One turn moves every row onto another: examples first, then more rows asked
j923: [  7.3   4.3   1.9   6.0  12.3   0.7 -20.6 -30.5  13.8   5.5  20.3 -14.9
 -11.0 -20.0  28.1 -10.2 -17.3 -13.9 -17.6  -0.1  24.8 -10.2  21.7  13.0]
j382: [-19.9  -0.4  24.5   1.2 -17.5 -13.3  11.2  -3.8   8.0  -5.4 -24.8  -9.8
 -32.0 -12.7   7.2  -2.9 -13.0 -32.0 -26.2  25.4  39.6   0.9  23.0  -7.0]
j218: [ 21.6  -3.9  -9.0  20.6  -2.5   9.4   9.3 -18.7  12.1  42.0  -1.3  -6.5
 -12.6 -13.8  19.3  -0.3 -27.9 -28.2  13.9  25.5  25.4 -10.7  33.0   4.6]
j32: [ 30.8   6.8  -0.4  -9.8 -29.6   2.0   1.5 -30.6  19.2  10.1  19.5  -8.5
  -7.2 -17.2  42.1   8.3  -4.6 -14.5  15.5   1.1  17.1  -6.8  14.7   1.4]
j389: [ -3.1  -6.4 -23.4  -4.4   1.5  16.4  -5.2  15.0  -2.9  -4.1 -21.6  12.4
   3.2 -17.2  27.1   6.7  -2.8 -19.0   7.7   2.1  12.0  10.9  -2.8  -4.3]
j768: [-21.4   0.2   1.4 -10.2 -19.5   9.3  15.2  10.6  -5.1 -10.9 -21.8   8.7
  -2.2 -26.6  23.4 -20.8  -7.7  -8.3  17.1  -4.3  29.1   7.0  -4.1  -2.1]
j666: [ 30.2 -11.7 -15.1 -13.8  -7.2 -17.2  13.0   6.1   7.8  25.1 -20.0 -18.2
 -11.7  -3.5  13.4  23.7 -18.8 -18.6   3.2  14.2  -1.7   3.2   0.4 -17.2]
j458: [-13.4 -16.0  -8.8  -2.7   4.7   8.5   9.7  22.5 -16.0 -17.9 -33.8  -6.1
  -9.2 -14.7  13.6 -14.1 -16.7  -8.8  -2.5  17.5  18.9   0.6   4.0   8.9]
j260: [ -3.7   9.3  24.7  -5.1 -19.8 -25.1   3.4 -11.7  18.0  -3.2   3.4 -28.1
 -23.5 -25.7  23.4 -23.1 -23.7 -12.0   1.7  20.8  36.6 -21.9  22.5  24.6]
j115: [ 27.8 -16.1   8.3   5.4 -22.4 -17.9  23.1 -22.3  26.3  18.8  -9.9  -0.3
 -27.5  -0.2  20.6   2.2 -15.7 -29.9   3.5   2.1  12.6 -20.9  27.1  26.6]
j529: [ -9.5 -14.1  -7.5  -1.0   4.7   4.1  11.0  24.3 -17.5 -14.5 -29.4  -1.6
  -7.1 -14.4  15.6 -12.0 -21.3 -16.3  -0.2  21.5  16.6   9.3  -1.7   6.8]
j737: [ -4.1   9.5   4.2  -4.7  -6.8  -8.7  26.5 -13.5   9.5  28.7 -15.7 -28.4
 -15.8  13.0  19.5  15.6 -24.9   5.3  11.5  18.2  21.4 -28.8  14.2  19.2]
j627: [ -1.9  21.2  14.3  -0.4 -16.3 -21.2   8.6 -22.8  15.2  30.0   3.5  -3.2
   5.0   7.3  12.8  -7.5 -21.4 -24.1 -14.2  -1.4  27.9   2.7  21.0  14.5]
j60: [-16.1 -13.2  -7.3   0.5 -34.0  -0.6  13.4 -16.3  22.1  13.6  -3.8 -13.0
 -11.7 -31.0  39.0  -5.7 -20.9 -25.0  24.2   7.0  -1.3   0.5  22.1 -20.6]
j376: [ 27.3 -12.3  -6.7  -3.6  -3.4   7.7  -1.9 -28.8  -2.0  12.4  -1.6 -36.0
  -9.0 -17.9  13.4 -17.4 -16.6   8.5  19.0   9.6  26.8 -25.5  23.3   7.4]
j877: [ -1.7 -23.8  -2.4 -24.7  -6.6  -3.7  -5.9   7.7   7.5 -23.4  14.6 -11.1
 -22.1 -12.3   5.4  11.4  -7.3   4.8  18.6  11.7  26.2 -14.2   2.4   9.1]
j638: [ -2.9 -16.9 -12.3  -7.1 -11.0  -0.8 -26.7  -2.7  11.5 -11.5  -8.8 -15.0
 -11.7 -42.9   4.6  -1.8 -11.7  -6.3  27.8   4.3  16.3   0.3  35.7   3.9]
j270: [ 22.5 -14.6 -11.6 -19.5 -11.5 -20.2  12.4   5.4   3.9   6.5 -18.9 -13.1
 -13.7   9.0   2.2  27.8 -15.3 -12.3   6.3  20.1   3.3   1.7   0.3 -14.0]
j684: [ -8.4  -1.6  19.7   1.8 -13.3 -18.7  20.5   1.3   7.7   3.1 -30.1 -16.4
 -33.6 -13.4   8.4   1.5 -20.9 -23.3 -31.9  23.4  37.0 -11.3  11.3  -5.4]
j838: [-12.4  -4.8 -21.1  -3.6  -8.5   9.7  -2.2  13.2  -3.5  -3.9 -27.6   8.5
   9.4 -15.5  30.6   5.8  -5.6 -19.3   9.4   4.5  10.7  10.9  -5.1  -4.6]
j820: [ 17.3 -11.5  12.1  -6.8 -26.1 -13.5  14.2 -17.7  20.5  30.6 -25.0 -17.4
 -22.0   6.5  25.3   6.4   4.6 -34.6   9.0  10.4  24.4 -18.9  31.9  25.5]
j278: [  6.6  20.2  12.0 -21.1   3.8 -15.0 -14.1 -17.2  12.9  15.1  -1.6 -25.5
 -11.5  -8.7  13.9   5.1  -0.7   6.9   8.7   1.8  44.8 -19.3   3.0  10.8]
j357: [ 34.0   3.1  -7.7  -5.0  -1.1 -11.7 -16.9  -9.7   5.1   3.8 -23.3 -33.8
 -10.9  -2.7  13.9  19.9  -7.9 -10.3  -8.1  29.3  18.5 -14.9  31.2  18.4]
j949: [-21.0  -0.1   3.0  -1.7 -19.6  12.5  21.9   6.8  -9.7 -11.9 -28.8   9.5
  -6.3 -26.2  24.8 -13.2 -11.7  -9.7  14.4   4.0  28.9   6.1  -5.2  -3.8]
j174: [ -5.9  -7.6  11.9 -20.3 -16.0  14.7 -12.4 -14.7  -4.5 -24.9   0.9 -11.5
 -17.8 -15.8  10.3   3.7   6.1  -7.1  -7.6  -3.9  28.9  15.0  31.2   6.9]
j8: [ 10.1  -0.3  17.1  -4.6 -10.2 -28.2  10.2 -11.2  29.5  27.8 -14.8 -12.3
 -29.6  -4.8  28.7   4.7 -12.7 -35.1   7.7   3.1   6.5  -8.1  30.6  31.7]
j661: [-15.7  -7.6   0.6   0.1 -38.9  -3.1  18.5 -17.0  20.5  23.1  -6.8 -17.5
  -9.6 -29.0  42.5 -12.5 -18.3 -29.6   5.5  -0.5   9.6  -1.6  15.3 -20.7]

j458 -> j389
j8 -> j820
j661 -> j684
Now these:
j923 -> j278
j949 -> j529
j32 -> j260
j270 -> j60
j218 -> j627
j877 -> j638

